Each path below is one point turned by a fixed rotation once a step. After each direction that follows a path, write how fast that rotation turns it, in deg/step (0 if it stays still).
Each turn is a multiple of 5 degrees from 10 to 175, or 0.
Each row of a path follows its step; steps can be skipped.
path 1
step 0: -46,-2,-1,-13,7,-5,-8,32,-18,41,-16,25,-14,25,-11,2,1,-27,16,-10,0,9,17,-2,-3,-5,6,-11,-9,31,-2,8,-1,-14,16,-1,-24,-9,11,23,-5,27,-4,18,1,-1,-18,19,9,-29,-6,-8,-10,-32,6,25,6
step 1: -5,-11,14,9,-33,1,0,1,-1,2,2,12,17,-13,15,4,14,-45,-4,0,-6,-18,8,-7,8,24,-15,-10,8,13,-3,27,-8,-24,14,0,-2,1,-13,-14,21,45,-30,13,18,10,16,-25,25,-12,-4,-6,-12,-27,18,35,-21
step 2: 9,30,11,3,-8,-9,0,-3,-5,-25,-3,13,0,2,20,-11,-15,10,6,3,4,-8,-5,-20,-35,14,-2,13,-12,10,-18,9,8,6,16,8,-3,8,-18,-33,29,38,-26,13,2,-3,39,-6,-3,21,12,-23,38,6,29,6,25
step 3: -5,7,-9,29,12,14,-26,10,-20,-7,-9,0,-16,20,-31,5,-18,-11,-10,6,-4,6,21,-4,-27,-10,8,-3,-7,19,-3,5,17,3,18,8,-39,27,-1,0,-2,21,-10,-14,-14,-11,17,32,-15,3,-8,-3,-7,4,3,2,62
step 4: -20,8,-8,2,-14,-8,-6,-1,9,15,-33,11,-26,16,-9,23,7,-37,-21,-28,-12,17,18,12,1,-19,1,-4,20,25,5,-5,-19,-16,16,-7,-13,7,10,-5,-4,29,-10,8,-6,35,-16,2,12,-17,24,2,-39,7,-5,26,22
step 5: -16,-16,17,8,4,-2,3,-6,18,36,-24,2,-19,15,13,1,18,-2,9,1,32,2,-7,-13,6,23,-26,16,29,23,-16,12,-12,-8,28,-7,-6,-24,-2,-24,14,39,-26,14,7,11,2,-19,8,12,12,-13,3,-28,25,11,-14
step 6: -23,-12,5,2,-6,-4,-7,17,-10,11,-3,0,21,-4,-4,-23,-6,-4,24,21,12,-4,-2,-18,-30,24,-4,2,-34,14,19,6,3,-5,14,-20,-30,1,-25,-19,30,34,1,26,-1,-25,20,24,18,-8,-2,-18,26,-13,25,8,16
step 7: 1,8,-3,2,-48,-7,-20,20,-26,-21,18,12,-5,7,-9,7,1,-35,-6,-11,-28,-12,18,-18,-20,-8,1,-22,-8,25,-1,15,8,-10,10,-9,0,20,-9,14,-3,24,-35,1,-12,9,9,31,14,8,-17,-1,12,0,9,3,38
step 8: -7,29,19,9,19,5,-13,-4,-6,-9,-5,22,-20,13,12,25,-10,-20,-16,-21,4,4,14,7,-13,-18,4,7,17,23,-59,19,-10,-2,3,16,-12,-1,9,2,4,30,-31,7,7,16,9,-20,11,-11,11,3,-6,1,-4,37,28
step 9: -15,12,-1,22,17,12,-1,-5,5,26,-43,13,-14,7,0,2,-9,-6,10,11,10,7,6,-4,1,22,5,20,4,8,6,0,6,1,30,28,-16,15,13,-20,16,51,6,-3,-3,-10,21,-7,-20,-8,12,-23,-34,-28,31,22,0
step 10: -5,-14,-22,7,-28,-7,1,2,4,6,-14,-24,6,17,-17,-16,11,-15,-18,2,-7,5,-3,-7,-19,14,-19,-7,7,10,45,0,0,-13,30,-21,-34,0,-21,-45,20,34,-15,14,5,20,25,16,-3,1,13,-13,-2,9,11,1,12
1,6,-3,-2,0,-3,-2,2,-1,-2,-1,-2,-1,2,2,6,7,-12,-3,-2,-1,-1,-2,3,5,3,-10,-4,-1,-2,6,1,5,-3,-1,1,6,3,-8,-1,-4,-7,-4,-3,11,3,-6,-2,3,0,5,1,4,-4,-5,7,7  110
4,3,2,-7,-2,-5,-4,-2,3,-2,-5,-3,-1,1,-7,5,-3,5,4,4,-3,4,-3,-1,1,8,1,-3,-3,-7,2,2,9,8,3,-9,-4,0,0,4,-2,-1,-10,5,4,1,3,3,-1,-8,-2,2,-1,5,5,-7,4  95
-2,-6,-6,4,7,0,-4,0,-1,-3,1,4,5,1,1,-7,5,4,-2,-6,-1,5,8,-3,6,-3,-1,2,1,-2,-1,3,1,0,2,2,0,4,-2,13,-12,1,0,10,-4,5,0,-2,2,1,1,-1,2,7,2,3,6  90
-7,1,-6,4,-7,1,-3,2,-1,3,-8,-4,-1,1,3,-2,3,11,3,6,2,1,-5,0,5,-1,-8,-5,-1,0,-4,-4,-6,2,-2,-3,-4,3,-5,1,1,3,-5,1,-7,-2,-8,5,6,0,3,10,2,-2,-5,1,-4  60
-1,4,0,1,7,-1,3,-3,-7,3,3,-1,-1,6,4,1,1,2,11,3,4,7,-2,1,4,-2,-2,5,-2,7,-10,-6,0,0,0,3,-8,-3,-3,1,1,-7,1,2,6,-6,3,-7,-7,1,0,2,5,-3,6,-3,6  120
